In the rows, 100 means zero.
Turns, then the turns between two rows, first turn first; the first pair answered:
turn z_987:
[90 73 90 116 112 114 109 119 109 107 138 96 96 99]  ->  [96 67 101 116 123 116 106 103 116 101 129 94 102 93]
[74 87 74 119 81 139 120 132 72 77 80 96 66 91]  ->  [84 70 87 116 118 140 129 94 82 63 57 94 86 76]
[106 87 99 129 126 132 105 82 121 46 108 107 90 69]  ->  [127 83 108 91 154 95 91 61 126 70 85 124 102 82]
turn z_257:
[94 98 103 77 115 116 86 99 91 84 133 115 108 95]  ->  [88 96 106 89 111 122 92 96 82 79 131 101 103 99]
[66 101 98 92 115 105 107 92 124 117 108 83 64 91]  ->  [68 99 100 82 112 101 97 91 120 124 97 85 60 97]
[97 109 87 115 100 60 112 115 129 135 139 78 124 125]  ->  [95 96 80 114 105 78 126 113 135 114 140 79 126 95]
turn z_58:
[123 107 69 75 89 98 100 136 114 122 126 128 102 71]  ->  [110 85 83 103 107 136 123 113 117 87 111 99 103 52]
[89 118 96 139 109 134 122 115 94 87 145 107 82 89]  ->  [99 85 132 120 148 122 106 60 106 84 97 92 106 104]
[114 132 142 105 100 68 88 128 143 133 97 102 120 80]  ->  [109 137 127 134 89 100 110 129 139 115 113 97 113 70]

Between the rows of a pair lie 2 to 3 turns.
[103 36 102 135 150 149 111 71 127 48 128 55 98 61]  ->  [135 93 90 47 103 46 30 126 106 157 118 94 104 148]
z_58 z_987
[106 88 145 79 140 94 91 45 121 87 59 84 112 121]  ->  [90 89 132 128 131 132 127 63 121 50 92 68 95 88]
z_58 z_58 z_58
[100 77 101 104 140 113 116 50 78 59 105 77 137 73]  ->  [108 122 82 61 80 57 73 113 64 123 122 110 121 124]
z_58 z_987
[100 95 119 69 116 71 95 82 94 123 75 103 115 102]  ->  [70 116 110 109 73 104 111 98 72 110 92 81 89 108]
z_58 z_58 z_257
[140 105 106 130 109 124 82 45 73 47 44 100 102 149]  ->  [140 126 90 108 75 99 67 83 59 93 65 111 90 175]
z_987 z_987
[135 73 96 46 144 67 94 85 143 118 66 126 143 90]  ->  [116 93 115 62 103 49 67 96 98 142 43 101 119 145]
z_257 z_257 z_58
[132 75 109 44 120 39 111 95 107 129 99 128 120 103]  ->  [119 57 132 79 151 73 128 53 108 96 81 104 127 89]
z_58 z_58 z_58
[104 102 62 125 89 151 132 132 122 68 139 101 90 55]  ->  [151 78 103 56 149 88 86 66 136 93 65 116 143 81]
z_987 z_58
[88 86 104 136 71 127 150 145 90 75 150 120 70 38]  ->  [109 112 91 86 55 76 112 176 88 121 157 148 73 73]
z_58 z_58 z_58
